The rows of D fall into a few groups, and each row is roughly a mix of its group's hidden directions; some rows fit no group.
D (109 x 11):
[[-44  19  -3   1 -16  24  -8  13  -2  -1 -11]
 [ -2  -3   3  26 -18 -28 -13  -6  28 -28  -6]
 [-29 -16  20   7 -28  10  15  -4 -12  -5  27]
 [ -3 -22  25  35   8  -8  -2   2 -18  19 -19]
 [-49  16  19   8 -10   7  -2 -16   7   1  -4]
 [ 11   7  18   3 -45  -4  18 -17   7   6  18]
 [ 29  -4   4   2   9  21  -5  -3 -23 -39   9]
 [  9  23   3  -8 -13  31   7   0 -20 -19 -30]
 [  8   4 -20 -19   6 -16   3 -44  -3   4 -21]
 [  9  21  -3 -41   2   2 -22   9  14  11 -21]
 [ -1  -9  24  12 -31  21 -16 -28 -15  -3  -9]
 [-16  -9  -3  13 -25 -26 -11   7  13  36   9]
 [-21  10 -11   4   5  17  -8  22   7 -30  33]
 [ 16  12  29   0 -32  32 -12  -9   1   0   1]
 [ -4   5   5 -23 -19   1 -23 -19 -39  13  -4]
 [ 19  12  11  19  15 -18   8  -4  16  40  -8]
 [ 34  22  -7   0   7   1   4  28  -3  31   9]
 [-22  11  19  -1  20  31 -11  23   5  21  10]
 [ 11  20  14 -12  29   5  -1 -18  30 -22   9]
 [ 15 -24 -15  21  12 -29   5  21  15  16 -14]
 [-27  12  24 -24  19  -5 -23  -5  -1  -2  23]
 [  4  -2 -22 -38  -2  16   8  31  11  14   5]
 [-20 -21 -12  19 -23 -17  19 -12  -6   6  27]
 [ -2   5   7   6  29 -19  -3 -16 -28  18  30]
 [  3 -10   2  35   7  16   2  11 -19 -30  24]
 [ 13   4  13 -26   5  12  38   7  -9  15 -23]
 [  1  19 -25   8  18  39  13   9  -4  19   0]
 [ 20   2 -20 -28 -23   8 -13  18 -24   8 -15]
 [ 37  11  20  21  29   9 -11  -1   3 -12   1]
 [-23 -26 -11 -21  35  -3  18   4  -7  -5  -9]
 [-21 -10   1   2 -39  28  11  -7 -11 -10  17]
 [ -5   4  16  12 -27 -30 -25 -12   7 -24  10]
 [ 10 -14 -37   0 -14  28  10  13  15  17  11]
 [  3  -5  -4 -24   8  12  -7   7 -43   8  27]
 [ 16  -1  31  -2 -11  -7 -36 -11   2  15  23]
 [-21  -1 -21  10   1 -22 -29 -33  10  -5  -5]
 [ 14 -17  23  24  -9  13 -15  21 -11 -22  21]
 [-26 -16  -7   9   1  17   1  -7 -20 -42  -2]
 [-11   2  -3  14  -5  -3  14  13  52 -11   0]
 [ 16 -12 -24  -2  22   8 -22  -3 -33   8 -20]
 [ -5  10   5 -10  10 -13   4 -31  35 -12  25]
 [-15 -18  24  21  32   7  -3   1  16 -16 -18]
 [ 23  -5 -16  -3  -4 -21  16 -39 -14  15  -5]
 [-11   5 -10 -14  35  18  11  20  12  13 -27]
 [-23  -6  -7   5 -24 -20  14  11  12  33  20]
 [-32  -6 -13  -5  32   9 -14   4 -19  -2 -25]
 [-21 -10   5 -15  -4   7 -30  -5  32 -11 -26]
 [ 11  12  28  30 -17 -13  -2 -31  12   2  11]
 [-19   9 -12 -34  -2   3 -29 -11  14 -25  -6]
 [-29   8  18 -19  16   5  -4  17  38  -3   5]
 [ 25  28 -16  -8  36   0  -9 -10  11  14  -2]
 [ 16 -15  14  19  11 -24  30 -12  23 -13  10]
 [  9  20 -12 -12   8 -23 -20 -25  30  10  10]
 [  1 -29   2   1 -14   7   1 -19 -33 -27 -17]
 [-20  -4 -31 -23 -14  -2  14  -6 -23  10 -25]
 [ 22   9   0   6 -17   5  26  29 -32  -1  10]
 [-12  -8   5  29 -16   4  31 -13  23  -5  21]
 [ 31  -7  -8  -1   7 -48  -6   4  -5  -3  -7]
 [ -7   2 -48 -16  17   0  -6  18  -2   6  14]
 [ 29  16 -12  16  -7   9 -34   1  -7  11 -25]
 [ -2  20   5  -4   0  31  17  14   5 -15 -38]
 [-39 -15  -8  -3  -2  23  -5  26  19  -1 -13]
 [ 11  -5 -12  -6  -6  11 -38   0 -21 -35   0]
 [-17  30  11 -28  -8 -25  15  -9  -2 -11 -19]
 [  4  12  -8  -4  18  25 -27  12  -9 -38  -4]
 [-17 -21 -11   8 -33  14  15  -5   0 -22 -24]
 [ 12   0   2   2 -16   2  14   0  12 -24 -47]
 [-36   5  10 -14  -9  16  -7 -28 -11  22  11]
 [ -4  -6  23   5  -7 -19  12  16 -45  -8   5]
 [ 14  16  10 -20  20  20  23  16  -7   9 -29]
 [ 36  -4  -3   7   9 -39   4  -4  21   2 -10]
 [-22 -10   0  20   1  -9 -14 -11 -37 -24 -14]
 [ 12 -11 -12  24  41  12  -7  -2 -26   2   2]
 [-22 -25 -12   9  -6  14 -27 -22  15   4 -22]
 [ -1 -10  -9  12 -21 -32 -22 -23  12  12  22]
 [ -3  10 -30  -2  16   9   4   8 -46   2   0]
 [-10   2 -13  11  21   5  -6 -45 -24   7  -1]
 [ 17  20   7  -9 -30  10  10   4  32  21  11]
 [-37  -4  -5 -11 -36  14  10  -9 -17   2  -4]
 [  9   2  19  -4  27 -25 -32 -15  19  13  -2]
 [-34   9  18 -30 -18   2  19 -10  11  12  -6]
 [ 21  29  22  18   1 -18 -26   9  10 -13 -11]
 [  9  -1 -20  -9 -35  26  25  12  -6  15 -10]
 [-20 -16  13  -2  -5 -20 -13 -35 -24  -8  15]
 [ -8  -5  31 -13 -21  -7 -30 -22 -12 -11  12]
 [ 24   9   2 -22  15 -35 -28   7  -6   1  11]
 [-11 -15  12  -7   4 -20  40  11  13 -23  15]
 [  4  -2 -19  17 -12 -20 -23 -15   6  -8  39]
 [-17  -5  -3  22 -15 -18 -33   5  20   5  25]
 [-16  22 -21 -23  18  15 -16  10  -1  -8 -29]
 [ 17 -15  -3  41   5  11   8  -3   7  31 -13]
 [ 21 -12 -34   6  13 -28 -11   7 -22  14   7]
 [ -1 -22 -28 -24  -6  19   6 -13 -23  24  -8]
 [ 13 -14   4 -17   2 -10 -19 -27 -23  14  30]
 [ -1  12   6  -8  35  -7 -12   5   0   1 -43]
 [ 22   4   1  10  18 -17   3  29  34 -20   2]
 [ 11  14  10  14  26 -15 -23  15 -15 -21 -24]
 [  3   5 -13  10  -2   6 -44 -12 -26   6 -21]
 [ 17  -1  16   8  12  31  -1  29 -21 -22  -6]
 [-40  -6 -25 -18 -16   0 -19  -5  -3 -17  -8]
 [-17   9 -14  -1 -22  18 -18   7 -32   0 -28]
 [-44 -20  10   4 -14   7  15  13 -18  -8  11]
 [-27 -18  -1   1  17 -34  19   3  24  -6   7]
 [-28  -7   5 -15 -33  14  13   7   4 -30  -5]
 [  7   2  30   7   9 -20  34   8 -16 -25   5]
 [ 17   9  -6 -11   1  -8 -25  -7 -40   7  25]
 [  8  -2   3   1  17  30  19  10 -29 -26 -16]
 [-11 -10   1  -3  15  -4 -25   3  38  23  22]
 [  6  15 -27 -28   6  -1 -31 -18  -2 -18 -12]]

One row of each group comes first, with its name. Which group is each row after those in?
[ -8 -16  -7   1  12  -6 -27  -2 -33 -14  32]	Y
[  3 -14   9   9 -21 -10   1  13 -33  10  36]	W
[  1 -11   6   5   7  27  30  14 -32 -18 -11]	R

[ 33  -8   1  24  -3 -17  19 -13 -14  27   6]	R
[-18 -22  11  -7 -30  15   5  27 -11 -16  17]	R
[-11  10  -2 -42 -15  -2  -8  18  16  22 -13]	R
[-19 -23 -24  14 -11  -6 -27 -22 -16 -10 -14]	Y
[-15  -5  -5  -1   9  23 -38   1 -14   7 -31]	W
[-21 -14 -12  11 -22  43  -6  -2   8   5 -12]	W
[  7  20  45  -1  -4  -7  22  -7 -11 -17  -4]	W
[-10  18  33 -25  13   1  21  12  -6   3  24]	Y
[ 35  25  -2  -6  22  -7 -15   5 -27  10  -4]	W
[ -6  34  11  10 -31  22  10  21   7   2 -10]	Y
[-33  -1  19 -10  -5  -9 -17  -5  40   0   0]	R
